Each row is where one point has got to under a steady rotation. How many ticks took it there?
The counts run from 0 to 141.
[ 13 -17  19  12 -13  20   5  -2   2 -16   6  23  -2  21  18  -8  -6   7
  12  -2  -2   6 -11  16  23  16  -1 -14   8  -6   1   4  -5  14  -7  -1
   9 -10  15  -3 -13]
62
[ 14 -11   7 -24   8  -5   9 -23   1  -5  -5   0  -1  -2  -2  13  10 -19
   3   4   4  -8  19   3  18  15  13   7  -8  13   4   6   1  -6 -15 -15
  -2   4 -15 -10  17]
4
[  9 -17  15 -12   3  -1   1  -8  -1   8  -7  -4   5   8  17  12  -8 -13
   3  -7  12 -11   8  30  17 -10   7   7 -12   3   1  14   3  -8 -14 -15
  -1 -13  -8  -1  26]
8
[  5  -6  -5 -20  14  13   3  -3 -11 -18  -3   5  -9   5  -1  -4   7   1
  27  -3  -7 -25  -3  27  11  -2  -1   3  11  -6   3  -1  12  -6  -1  -5
  17   0 -11   6  20]
117
[ 18   1 -10   1  -4  13 -12 -12  12  -6   1  18  -3  35  -8  -4   5 -17
  11  -7 -14 -24  -3   1   5  -2  22  -4  -9  -9   7  -3   0  10   6 -11
   8  -8   1  -8   4]
101
[ 26  -4  26 -13   6   5  -7  -2 -22   3 -14  12 -18  -2  12  -7 -11   9
  -9 -10  -8 -19  16   7   7   9  -7   0  -7   5  -7   9  -1  10 -18  -4
  13  -1   6  -5  -4]
56
[ 15   3  -9  -2   5  15 -28   6  14  -2   4   4 -25  17   5  -1   5 -14
  17  -2   0 -15  15   1   0   5   8   3 -14  -3   4  -4  -3  14 -13 -15
  -1   6 -11 -10 -14]
97
[ 21 -12   8  -4  -1  -2   9   1   3 -25   8  16  -4  18  12  -4  15  25
  14   1 -12  11  -6   7  19  19  -2   2  -2  10  10   2   0  14   3 -10
  -9   4  -2  -1  -9]
66
[ 15  -8  13 -17   3  -4  -4  11  -5 -20 -11 -13 -12  -3   0  -4  -7 -14
   6  16 -26  -2   5  18  11   0   4  11   0 -15  13   8  12  14   1  -4
   5  -3 -14 -13 -23]
81
[ 28   5  23  -6   4  -7   1  -4  -8  -9  -7  14 -16 -12   6  -9  -8  31
  -8 -14  -9 -12  18  11  10   7  -7  -4   1   8  -9  10   4   5 -15  -8
   4  -1   8  -7  -7]
55
[ 25 -11   6 -10   1  12 -10 -20  -2  -3 -10  12   3  14  -5 -11  16  -9
  -6  -7 -17 -21  17  -8  17  -2  23  -2 -12  -7   8 -10  17   5  10  -6
   9   4  -1   4  17]
104
[ 22  -9  18   3 -13   9   8  -3  -2   2  -3  22 -16  14   4   8 -24   8
 -11  -5   5   3   5   7  16  15 -10 -11   3   3 -11   7  -3  11 -24  -5
   5 -10   7  -6  -5]
59
[ 25 -19  28 -12   5   3  -3   5 -15  -9 -13   8  -9   9  20   5  12   8
   5   0 -13   2   3   3   9  10  -6   3 -19  12   9   7   0  11   2  -2
 -11  11 -13   8   2]
68
[  6  -5  15   8  -1   5 -13  -6   7  -8   7   2  -3   7   8  -3   1   4
 -31   7   1   3  42  15  18   8  -7   1   1   7   3   0 -10  -6  -7  -8
  -7   2  -6  -4 -11]
31
[ 10 -13   3  -8   7  21  -9 -11   2 -11 -13   9  11  12  -9 -20   8  -9
   2  -1 -18 -17  14   0  17   7  20   2  -1  -4   9  -6  16  11  10 -14
  11   0  -9   2  14]
105
[ -2 -10  11 -24  14  12   4  -4 -14  -4  -3   0   4  12   1  -2  -2  12
  13   3   1  -9   9  30  21 -10   6  13   8 -11   0  -6   6 -21   2  -3
  13   0  -5  15   3]
13
[ 23  13  16  -2   0   7   9 -23  -3  -4  -7  -1 -19   9  25   2 -17  -4
   4   2  17  -4  15  20   0  -2  15  -4 -11  -7  -3   0  -2   1   2  -4
 -13  -2  19   9  -8]
48
[  9   3   5 -18  16  10  -4  -5  -1  -5  12   5   4  22   6   3   0   3
 -27  13 -20 -10  33  12  13  16   4  16   1  -1   4  -9 -11  -6   1  -5
   6   1  -2   4 -12]
29
[  3  -6  -2 -23  10  18 -13  -1  20 -16  11   9 -12  -8  10  12  -3  -1
   9   5   4   0   6  20  20   9   3   1  19  11 -17   3   8  -8 -20 -10
   2   5 -10  -3   7]
122
[ 10  -4  10 -23  -1   4  -5 -12  -4   7  19   4   9   2  18   2  10   4
   6  -3  -9 -15   5  25  20 -18  20   5  -8  -9  16  -4  -6 -12 -12  -5
   0  -2  -2   0  -6]
128
[  4   0   7  -2  10   8  -7  -2  12 -14  11   3   3  11   5   0   0  15
 -23   9  -9   2  37  14  17  13  -1  11   8   8   3  -2 -10  -6  -5  -8
  -3  -4  -5   1 -20]
30
[ 23 -10  24   5 -23   8   9  -5  -7 -12   3  22  -3  15  18  -2   2   6
   3  -1  -2  12  -9  14  29  14   2 -16   2   0  11   3  -5  12  -4   6
  -2   3   9  -4   2]
63
[  8   0   0 -18  -5  -3  -8   8   9  -3   4  10 -17  -6  24  14   5   0
   9   7  18   6  13  27  20  -1 -18   4  11   8  -7   5  -1 -21 -12  -5
  -6  10  -3 -14  -9]
19
[  7   5   4 -22  -3   1 -10   1  -4   9   0   3 -18   5  34  16   5 -17
   6   4  13  -8  13  29  17  -4 -13   8  -1  -1  -1   4 -15 -13 -10   4
  -2   7  -3 -15  -4]
20
[ 23   9  -7   5  20  -5   3   1   3 -22 -18   0  -7  20  -5 -10  -4  14
   2  11   0   2  25  13  18  16 -12   6   0   1 -19   4   6   1   9 -10
  -2   5   6   7   5]
42
[ -1  -3  -4 -38  14   9   1   6  -8  -2   1   5 -19   6   1   7   1   3
  17  14   7  -1  17  26  18   8 -11  19   4   0   2  -6  -4 -17 -14  -1
   6  12 -11   0 -12]
17
[ 19  -7   1 -10  -6 -16  -7  14   7 -20  -7  -4 -13  -3  -6   1 -13  -8
   0  12 -16   2   4  19  16   6  -5   8   6  -7  11  12  18  20  -2 -13
  -7  -6 -12 -20 -14]
82
[ 17   2 -11  -5  -7  12 -10   1  -9  -7  16   5 -10  20  -3  -5 -15   2
   2   0 -10 -12  -8  26   4  -8   5   5   3 -26  13 -17  18  11   0  -3
   8  -6  -5  18 -12]
89
[ 18  -5  -3 -36  17  12   1  -6  -6  -5   1  14 -17  -4   3  19  -4  -7
   7  10   2 -19   9  10  15   5  -1  -1   1   1 -10  -5  13  -8 -15  -5
   5  16 -12   8  17]
120
[ 14  16   9   2   3   7   2 -16   4 -19  -3  -1  -5   8  18 -22  -9  12
  14 -10   0  -1   2  35   1   0  16   4   6  -5  -7   7  -1   5   5 -10
  -4 -11  21  -2 -12]
50
[ 21  21  14  -3  -8  -5   9 -24 -10 -12  -5   6 -11  -3  12 -17  -7  16
   3 -19   2  -3   2  35   6   2  15  -7   6  -2   4   8  -2   3   2  -3
  -9  -2  14  -4  -3]
51
[ 31 -13   5  -8  -2 -11  -6   6   1  -3  -4  -6 -16   3  12  15 -24 -13
  -4  10  -6  -7   9  15   5  -8  -5  11 -17 -15   9   2  18  15 -14  -7
  -2  -7 -13  -5 -11]
84
[  7  -1   0 -17  -5   5  -1  -9  25  -8  24  11   1   9  13   8  -3   4
  11  -2   3  -2  -3  28  18  -2  20  -1  13  -1   4  -1  -3 -10 -16 -15
  -8 -10  -2  -8  -7]
126
[ 10  -4  37   7 -22   9   2  -2   6 -20  -5  11 -11  13  -8   8  -3  -2
  -3   0 -11   2  -4  27   2 -11   5 -14   3 -12   1  14   3  -3  12   6
 -15  -4 -11  -5   5]
75
[ -2 -16   1  -8   5   2 -17  11  15  -1   2  12   8  15  -3  -2   2  12
 -13   0  -3  -4  33  16  29  -2 -19   5  10   4   2  -2  -1 -12 -15  -9
  -2   1 -12 -13  -5]
134
[ 22  11  -2  15  -3 -15   6  -9 -11 -13 -13  -1  -2  18  -4 -12  11   9
  -3   0   0  -9  23  28  24   5  -5  -6   0  -7   2   4  -7   1  12   1
  -9  -4   6   1  13]
39
[ -3 -15  10 -16  10   5   5  -4  -1   8  -3  -2  12  25   5   5 -13 -11
   9  -3   6 -15   3  31  17  -7  10  14   0  -5   4   9  -1  -5 -11 -17
   5 -19  -8   0  15]
9
[ 18   9  12 -22   3   1  -4 -13  -9   6  11   7   1   7   8   7   6   0
 -40  12 -17 -14  28  11  17  12   3  11   1  -1  11   2  -7  -8   8   4
  -1   9  -5   1   0]
28
[ -3 -14   4  -5 -11   6   2 -14  -9   1 -16   0 -13  11   8   2  -4 -17
  20 -10  15 -15   5  24   7  -6   2   1  -6  -6  17  -2   6   2 -12 -21
  -1 -10 -13   4  18]
112
[ 12  -8  19  -4  -6   2   8   0  12 -35   0   2 -15   5 -17   1  -3   8
   8  11 -23   5   4  17  12  -5  10   3   4 -15   7   3  11   0  16  -2
  -5  -3  -7  -9 -18]
78
[ 11   8  -6 -14   3  15 -23   4  -9 -11   8   1 -19   6  -3 -16   5  -1
   9   1 -16  -5   9  12  10   7   3   1   3  -8  16 -12   7  20  -4  -2
   2  17 -15  13 -16]
93
[  5 -20  10   3 -13   6  -2 -14   5  -3 -14   4  -7  -3   7  -2  -3 -14
  13 -11  22  -2  15  23  13  -4  -2  -4  -1   4  11  -1  12   5 -13 -25
 -10  -8 -15  -7  18]
111
[  4  -7   2 -11   9  11  -2 -15  12 -23  -1  -1   2   1  -5 -11  21  -9
  17   3  -7 -10  12  10  29  18  22   1  13  12  -2   5  -1  -4  -1 -12
   6  -1  -8 -10  13]
2
[ 11  14   2   1   8   9  -1 -13  11 -15 -12   1  -9  22  12  -6 -26  -6
   3  13  14  10  14  26   5  14   4   1  11  -1 -18  10   1   8   5 -13
  -9  -3   9   2  -7]
46
[ 23  20  17 -19   3  -4  16 -21 -21  -5  -8   4 -15   0   9 -15  -5  14
  -1 -15  -6 -15   3  18   0   6  15   7  -8  -3   8   5  -7   6   0  -2
  -2  -4  10   0  -7]
52
